In the data rows, zero lies at 4.5, halfway between 4 and 5.
Every row has a hidden score. How much higher is the second row's score than the first row's in each pair? 15 means about the same, 30 much higher and 0 much lower. The score is a weighted sum of the row's numbers plus the product of two more (or one squared), each taken from its middle value.
[3 3 3 3 3 4 3 3 3 3 3 3 8 3 3 3 8 4]
[4 4 4 9 4 5 4 5 5 4 5 4 4 4 9 4 4 4] -> 14
[5 5 5 4 5 5 4 5 5 8 5 4 4 4 5 4 5 7]
[4 4 3 4 3 4 3 3 9 3 4 3 3 3 4 9 3 3] -> 13
[4 4 4 4 4 5 3 4 7 4 4 4 7 4 4 4 4 4]
[4 3 4 3 4 4 3 4 3 7 3 3 3 3 4 3 3 5] -> 13
[4 4 8 6 4 4 3 4 4 4 4 4 3 3 3 3 3 4]
[5 4 4 4 4 5 4 4 4 8 4 4 4 4 4 4 4 6] -> 15
[4 4 3 4 3 4 3 4 4 3 4 4 8 4 4 3 9 4]
[4 4 4 4 4 5 4 5 4 4 4 9 4 4 4 8 4 4] -> 16
[4 4 4 4 3 4 4 4 9 4 4 3 4 3 4 8 4 4]
[4 4 4 9 4 4 4 4 4 4 5 4 4 4 9 4 4 4] -> 17
[4 4 4 4 4 4 3 4 9 4 4 4 3 4 4 9 3 4]
[4 3 3 4 3 3 3 3 9 3 3 3 3 3 3 8 3 3] -> 14
[4 4 4 9 4 4 4 4 4 4 5 4 4 4 9 4 4 4]
[4 4 4 4 4 5 3 4 4 4 4 4 7 7 4 4 4 4] -> 13
[4 3 3 9 3 4 3 4 4 4 3 3 4 3 9 4 3 3]
[4 4 3 4 3 4 8 4 4 4 8 3 3 3 4 3 3 3] -> 11
[4 4 4 4 4 4 7 4 4 4 5 4 4 8 4 4 4 4]
[5 5 5 5 5 5 5 5 5 5 6 5 7 5 5 5 6 5] -> 14
[4 4 3 3 8 4 7 4 3 3 4 3 3 3 4 3 3 3]
[3 3 7 3 3 3 3 3 3 3 4 8 3 3 3 3 3 3] -> 7
[4 5 9 4 5 5 4 5 5 5 5 9 4 5 5 4 4 4]
[3 3 7 3 9 3 3 3 3 3 3 3 3 3 3 3 3 3] -> 28
[9 5 5 9 4 5 4 5 4 5 5 5 4 5 5 4 5 4]
[4 4 4 5 4 5 9 9 5 5 5 4 4 4 5 4 4 4] -> 13
[4 4 4 5 5 4 4 5 4 4 8 4 4 7 4 4 4 4]
[4 4 4 9 4 4 3 4 4 4 4 4 4 4 9 4 4 4] -> 17
[4 4 4 4 4 4 4 4 4 9 5 4 4 4 4 4 4 9]
[7 3 3 3 3 4 3 3 3 4 3 3 3 3 3 3 3 6] -> 15
[5 5 5 5 4 5 5 5 5 4 5 6 5 4 5 6 5 4]
[5 5 8 5 5 5 5 5 5 5 5 7 4 5 5 4 5 5] -> 18
[5 4 4 4 4 5 4 4 5 4 5 4 4 4 4 9 8 4]
[4 4 4 4 4 4 3 4 4 6 4 5 4 4 4 4 4 4] -> 13
[3 3 3 3 3 3 3 3 3 9 4 3 3 3 4 3 3 9]
[4 4 4 3 4 4 9 4 3 4 4 4 3 8 4 3 4 3] -> 19
[5 4 4 4 4 4 8 4 4 4 5 3 4 6 4 4 4 4]
[5 5 4 5 5 5 5 5 5 5 5 5 9 5 5 5 9 5] -> 16
[4 4 3 4 4 4 3 3 3 4 4 5 3 3 3 5 3 4]
[4 5 4 9 5 5 4 9 4 5 5 4 4 4 5 4 5 4] -> 17
[4 5 4 4 4 5 8 5 4 5 5 4 7 4 5 4 4 4]
[5 4 4 5 4 5 9 4 4 4 5 4 4 9 4 5 4 4] -> 16
[5 4 4 4 4 5 4 4 9 4 5 4 4 5 4 9 4 4]
[4 4 4 5 4 4 4 4 9 4 4 4 4 4 4 9 4 4] -> 15
[5 5 5 5 5 6 5 5 5 5 5 5 5 9 5 5 5 7]
[4 4 4 4 4 4 7 5 4 4 4 4 4 7 4 4 4 4] -> 13
[3 3 3 3 3 3 3 3 3 3 4 4 7 3 4 3 8 3]
[5 4 5 4 5 5 9 5 5 4 5 4 4 9 5 4 4 4] -> 21
[5 5 9 5 5 5 4 5 5 5 5 8 5 4 5 4 4 4]
[4 4 4 4 4 4 3 4 4 4 4 4 6 7 4 4 4 4] -> 12
[4 4 6 4 4 4 3 4 4 6 4 3 3 3 4 3 4 4]
[4 3 4 3 3 4 8 4 3 4 4 3 3 7 3 3 3 4] -> 19
[5 4 8 4 4 4 4 4 4 4 4 9 4 4 4 4 4 4]
[4 5 4 4 4 5 4 4 4 4 4 4 7 7 4 4 4 4] -> 13
[4 4 4 4 4 4 4 4 4 4 4 4 9 4 4 4 9 4]
[5 4 4 9 5 5 4 9 5 4 5 4 4 4 4 4 4 4] -> 17
[3 4 8 4 4 4 3 4 4 6 3 3 3 3 3 3 3 3]
[9 4 4 4 4 9 3 4 4 4 4 4 4 3 4 3 3 4] -> 16
[4 4 4 4 4 4 8 4 4 4 8 4 4 4 4 4 4 4]
[4 4 4 4 4 5 4 4 4 9 4 4 4 4 4 4 9 4] -> 15
[3 3 3 3 3 4 3 4 3 3 3 3 5 3 4 3 5 3]
[4 4 4 4 4 4 3 4 4 8 4 4 3 4 4 4 4 9] -> 19
[4 4 4 4 4 4 3 4 4 6 4 4 3 3 4 4 4 6]
[4 4 4 4 4 4 7 4 3 4 4 3 4 7 4 4 4 4] -> 17
[4 4 4 4 4 4 4 4 4 4 4 9 4 4 4 8 4 4]
[5 5 5 5 5 5 9 5 5 5 5 5 4 9 5 5 4 4] -> 16
[3 3 3 3 3 4 3 4 9 4 4 3 3 3 4 8 3 3]
[4 4 4 4 4 5 4 4 4 4 4 8 4 4 4 7 4 4] -> 19
[5 5 9 5 5 6 5 5 5 5 6 9 5 5 5 5 5 5]
[4 4 4 9 4 4 3 4 4 4 4 4 4 4 9 4 4 4] -> 11
[4 9 4 4 9 4 3 4 4 3 4 3 3 3 4 4 3 4]
[4 4 4 4 5 5 7 4 4 4 4 4 4 8 4 4 4 4] -> 15
[5 4 5 4 4 5 4 5 4 4 5 6 4 4 4 6 4 5]
[4 5 4 4 4 4 4 4 4 9 5 4 4 3 4 4 4 9] -> 17
[4 9 4 4 4 4 4 4 4 4 4 4 4 4 4 4 4 8]
[7 4 3 3 3 3 3 3 3 3 3 3 3 3 3 3 3 6] -> 1
[5 5 8 5 8 5 4 5 4 4 5 4 4 4 4 4 4 4]
[4 3 4 3 3 4 3 4 8 3 3 9 3 3 4 3 3 4] -> 18
[4 9 5 4 9 4 4 4 5 4 5 4 4 4 4 4 4 4]
[4 4 3 3 4 4 3 4 4 4 4 3 9 3 4 4 9 4] -> 11
[3 3 3 4 3 4 4 3 4 4 4 4 3 4 4 5 4 4]
[5 5 4 4 5 5 4 5 4 5 5 4 9 4 5 4 9 4] -> 14
[5 5 5 5 5 6 8 5 5 5 6 5 5 9 5 5 5 5]
[4 4 4 4 4 4 9 4 4 4 8 4 4 4 4 4 4 4] -> 11
[4 9 4 4 9 4 3 4 4 4 4 4 4 4 4 4 4 4]
[4 4 4 4 4 4 8 5 4 4 4 4 4 9 4 4 4 4] -> 16
[5 4 4 5 4 4 4 5 4 4 4 4 6 4 4 4 6 4]
[4 4 5 4 4 4 4 4 5 5 4 4 4 4 4 9 9 4] -> 17
[4 5 4 4 5 4 4 5 4 4 4 4 4 4 5 8 8 4]
[4 8 5 4 9 5 4 4 4 4 4 4 4 4 4 4 4 4] -> 14
[4 3 3 4 3 3 8 4 3 3 4 3 3 8 4 3 3 3]
[4 9 4 4 9 4 3 4 4 4 4 4 4 4 4 4 4 4] -> 15
[4 4 4 5 4 5 4 5 4 4 4 4 9 4 4 4 9 4]
[4 4 4 4 4 5 4 5 4 6 4 5 4 4 4 4 4 4] -> 13
[4 9 4 4 9 4 4 4 4 4 4 4 4 4 4 4 4 4]
[3 3 3 3 3 3 3 3 9 2 3 3 3 3 3 9 3 3] -> 12
[5 4 5 5 5 5 9 5 5 4 5 4 4 4 9 4 4 4]
[4 4 4 4 9 9 4 5 4 4 5 4 4 4 4 4 4 5] -> 13
[5 5 5 5 4 5 4 5 9 5 5 5 5 5 8 5 5 4]
[5 4 4 4 5 5 4 5 4 4 5 9 4 4 5 8 4 4] -> 20
[5 5 5 5 5 5 4 5 5 5 5 5 9 5 5 9 4 5]
[4 4 4 4 3 4 4 4 3 9 4 3 3 4 4 4 3 9] -> 14
[4 4 4 5 4 5 9 4 4 4 4 4 4 8 4 4 4 4]
[4 4 7 4 4 4 3 4 4 4 4 3 3 4 4 3 3 5] -> 10
[3 3 2 9 3 3 2 3 3 3 3 3 2 3 9 3 3 3]
[3 3 3 3 3 3 3 3 3 3 4 8 3 3 3 6 3 3] -> 12
[4 4 7 4 4 4 4 4 4 4 4 4 4 3 4 4 4 6]
[4 4 7 4 4 5 4 4 4 4 4 4 3 4 4 4 4 7] -> 17
[5 5 4 5 5 5 4 5 5 5 6 9 5 5 5 9 5 5]
[4 5 5 9 5 5 4 4 5 5 5 4 4 4 9 4 4 4] -> 11
[6 5 9 6 6 6 5 6 6 6 6 5 5 5 6 5 6 8]
[4 4 8 4 5 5 4 4 5 4 4 9 4 4 4 4 4 4] -> 18
[4 4 4 4 4 4 4 4 4 9 4 7 3 4 4 4 4 4]
[4 4 4 4 4 4 6 4 3 4 4 4 4 6 4 3 4 4] -> 16
[4 4 4 4 4 4 3 4 4 4 4 8 4 4 4 8 4 4]
[4 4 4 4 4 5 4 4 9 4 4 4 3 3 4 9 4 4] -> 13
[4 4 4 4 5 4 7 5 4 4 4 4 4 7 5 4 4 4]
[4 4 4 5 5 5 9 5 5 4 5 4 5 9 5 4 5 4] -> 15
[3 4 3 4 3 4 7 3 4 3 4 3 3 8 3 3 3 3]
[5 4 4 4 4 5 7 4 4 4 4 4 4 8 4 4 4 4] -> 14
[5 5 5 5 5 5 5 8 5 5 9 4 4 4 5 4 5 4]
[4 4 8 8 4 4 4 4 3 3 4 4 3 3 4 4 4 4] -> 16
[4 4 4 4 4 5 4 4 4 5 4 6 4 3 4 4 4 4]
[4 4 8 4 4 4 4 4 4 7 4 4 4 3 4 4 4 4] -> 12
[5 5 5 4 5 5 9 5 5 5 6 5 5 9 5 5 5 4]
[4 4 4 4 4 4 9 4 4 4 4 3 4 9 4 4 4 4] -> 14
[5 5 5 5 5 6 5 6 5 5 5 5 9 5 5 5 9 5]
[3 4 3 9 4 4 3 4 4 4 4 3 3 3 9 4 4 4] -> 11
[4 4 4 9 4 4 3 9 4 4 4 4 4 4 4 4 3 4]
[4 4 4 5 4 5 4 4 4 4 5 4 9 4 4 4 9 4] -> 16
[3 3 3 3 3 4 7 3 3 3 4 3 3 6 4 3 3 4]
[4 4 4 3 4 4 7 4 3 4 4 3 3 7 4 3 3 3] -> 15
[3 9 3 3 9 4 3 3 4 3 4 3 3 3 3 3 4 3]
[3 4 3 3 4 4 3 3 4 4 3 3 5 3 4 3 4 5] -> 14
[4 5 4 4 4 4 4 5 4 4 5 4 4 4 4 8 9 4]
[4 4 4 9 5 4 4 9 4 5 4 4 4 4 4 4 4 4] -> 17
[5 5 5 5 5 5 8 6 5 5 5 5 5 9 5 5 5 4]
[4 4 4 4 4 4 3 4 4 3 4 3 5 4 4 4 5 4] -> 9
[5 5 5 5 5 5 8 5 8 5 5 5 5 5 5 5 5 5]
[5 4 5 5 4 5 4 5 5 4 7 5 4 9 5 4 4 5] -> 11
[4 4 3 4 3 4 3 4 3 4 4 9 3 3 4 7 3 3]
[4 4 8 4 3 4 3 4 4 4 4 7 3 3 4 4 4 4] -> 15
[4 4 4 4 4 4 8 4 4 4 4 4 3 4 9 4 4 4]
[3 3 3 3 4 4 7 4 4 4 4 3 3 7 3 3 3 3] -> 13
[4 4 4 4 4 5 4 4 4 4 4 4 4 4 4 8 8 4]
[4 4 3 4 4 4 9 4 3 3 4 4 4 8 4 4 4 4] -> 18
[5 4 4 4 4 4 4 5 4 4 4 4 4 8 4 4 4 7]
[5 5 4 4 5 5 4 4 5 4 5 4 9 4 4 4 9 4] -> 12
[6 4 4 4 4 5 4 5 5 4 4 4 4 4 5 4 4 6]
[5 5 4 5 4 5 4 4 5 4 5 4 9 4 5 5 9 4] -> 14
[4 5 4 9 4 5 4 4 4 4 5 4 4 4 9 4 4 4]
[4 4 8 4 4 4 4 4 4 7 4 4 3 4 4 4 4 4] -> 15
[5 5 5 5 5 5 9 5 5 5 9 5 4 5 5 5 5 5]
[4 9 4 3 9 4 3 3 4 3 4 3 3 3 4 4 3 4] -> 15
[4 4 8 4 6 4 3 4 4 4 4 3 3 3 3 3 3 4]
[7 4 4 4 3 4 3 8 4 4 4 3 3 3 4 4 3 4] -> 20
[3 3 3 9 3 4 2 3 3 3 4 3 2 2 9 3 3 3]
[4 4 4 4 4 4 4 4 9 4 4 4 8 4 4 4 4 4] -> 19
[4 4 8 4 4 4 3 4 3 7 4 4 3 3 4 4 4 4]
[4 4 4 4 5 4 8 5 4 4 9 4 4 4 4 4 4 4] -> 16
[3 4 3 3 3 3 3 4 9 3 3 3 3 3 3 8 3 3]
[4 3 4 3 3 4 3 4 4 4 4 3 7 3 4 3 8 4] -> 13
[3 3 4 3 3 4 8 3 3 3 4 3 3 7 3 3 3 3]
[3 4 4 3 3 4 3 4 3 9 4 4 4 3 4 4 3 9] -> 16
[4 4 4 4 4 4 4 4 4 4 4 3 9 4 4 4 9 4]
[5 5 5 9 5 6 5 6 5 5 6 5 5 5 9 5 5 5] -> 18
[5 4 4 5 4 5 9 4 4 4 5 4 4 9 5 4 4 4]
[3 3 3 3 3 3 3 3 9 3 3 3 3 3 3 9 3 3] -> 11
[4 4 4 4 4 4 4 4 4 4 4 9 3 4 4 7 4 4]
[4 4 8 4 4 5 4 4 4 4 4 8 4 4 4 4 4 4] -> 16
[6 3 3 3 3 3 3 3 3 3 6 3 3 3 3 3 3 3]
[7 4 4 4 4 4 4 7 4 4 5 4 4 4 4 4 4 4] -> 20
[4 5 4 4 5 4 4 4 5 4 4 9 4 4 5 8 4 4]
[4 5 4 4 4 5 4 4 4 4 5 6 4 4 5 6 4 4] -> 12
[5 6 6 6 5 6 9 6 5 5 6 5 5 9 6 5 5 5]
[4 4 4 4 4 4 3 3 4 3 4 3 9 3 4 3 9 4] -> 8
[4 3 4 4 4 4 3 3 3 4 4 3 8 3 3 3 7 4]
[8 3 3 3 3 8 3 4 3 3 3 3 3 3 3 3 3 3] -> 17
[4 4 4 4 4 5 4 4 4 6 5 4 5 4 4 4 4 4]
[4 4 4 5 4 4 4 4 4 7 5 4 4 4 4 4 4 9] -> 19
[4 4 8 4 9 4 3 4 4 4 4 4 4 3 4 3 3 4]
[5 4 4 4 4 5 4 4 4 4 5 4 5 4 4 5 4 4] -> 3
[8 3 4 3 4 8 3 4 4 4 4 4 4 4 4 4 4 4]
[3 4 4 9 4 4 3 9 4 3 4 3 3 4 4 3 4 4] -> 15
[3 4 4 4 4 4 3 4 4 6 4 6 3 3 3 3 4 4]
[9 4 4 4 4 5 4 9 4 4 4 4 4 4 4 4 4 4] -> 27
[8 4 4 4 4 4 4 4 4 4 4 4 4 4 4 4 4 8]
[4 4 4 4 8 8 3 4 4 4 4 4 4 3 4 4 4 4] -> 11
[3 3 7 3 3 4 3 4 4 3 3 8 3 3 3 3 3 4]
[4 4 4 4 8 4 8 4 4 4 5 4 4 4 4 4 4 4] -> 15
[5 5 5 5 5 5 4 5 5 7 5 4 5 4 5 5 4 6]
[5 5 5 5 5 4 4 5 9 5 5 4 5 4 5 9 4 4] -> 18
[4 4 4 9 4 4 4 4 4 4 4 3 3 4 9 3 4 4]
[4 4 4 4 4 4 4 4 4 4 4 9 4 4 4 7 4 4] -> 17
[4 4 4 4 4 4 7 5 4 5 5 4 4 9 5 4 4 4]
[4 9 4 4 9 4 3 4 4 4 4 4 4 4 4 3 4 4] -> 14
[4 4 4 4 4 4 4 4 4 4 4 3 5 4 4 5 4 4]
[4 4 4 4 4 4 8 4 4 4 4 3 4 4 9 4 4 4] -> 19
[3 4 4 3 3 4 3 3 3 7 4 4 3 3 4 3 4 8]
[4 5 5 5 4 5 4 4 9 5 5 4 4 4 5 8 4 5] -> 12
[3 3 3 3 3 4 3 3 3 5 4 5 3 3 3 3 3 3]
[4 4 4 4 3 4 7 4 7 4 4 4 4 3 4 3 3 4] -> 22
[5 4 9 4 5 5 4 5 4 5 5 7 4 4 4 4 4 4]
[4 4 9 4 4 4 4 5 4 7 5 4 4 4 4 4 4 4] -> 12
[4 4 4 9 4 4 3 4 4 3 4 3 3 4 9 4 4 3]
[2 2 2 3 2 3 2 3 3 2 3 7 3 3 3 6 2 3] -> 10
[8 4 4 4 4 5 4 5 4 4 5 4 4 4 4 4 4 7]
[4 4 4 9 4 5 4 4 4 4 4 4 4 4 9 4 4 4] -> 13
[4 4 4 4 4 4 6 4 4 4 4 3 6 4 4 3 3 4]
[4 3 3 3 7 4 3 7 3 3 3 3 3 3 3 3 3 4] -> 28
[3 3 3 3 3 4 3 3 7 3 3 3 7 3 3 3 3 4]
[4 4 4 4 4 4 4 4 9 4 4 4 4 4 4 9 4 4] -> 13
[5 5 9 5 4 5 4 5 4 7 5 4 4 4 5 4 4 4]
[4 4 4 5 4 5 4 4 7 4 4 7 4 4 5 4 4 4] -> 23
[5 4 4 4 5 5 4 5 5 9 5 5 4 4 4 4 8 4]
[5 5 5 5 5 5 9 5 5 5 5 4 8 5 5 5 5 5] -> 18
[4 3 3 4 4 4 3 4 4 3 3 3 3 8 3 4 3 6]
[4 3 8 3 7 4 4 4 4 4 4 3 3 4 4 3 3 4] -> 20
[4 4 4 4 4 4 4 4 4 4 4 4 8 4 5 4 7 4]
[4 3 3 3 3 4 7 3 3 4 4 3 3 7 4 3 4 4] -> 17
[5 5 5 4 4 5 4 5 5 5 5 4 4 9 4 4 4 7]
[5 5 5 5 5 5 4 5 4 9 4 4 4 4 5 4 9 4] -> 10
[4 4 4 4 4 5 7 4 4 4 4 4 7 4 4 4 4 4]
[4 4 4 4 4 4 4 4 4 4 4 4 9 4 4 4 9 4] -> 14
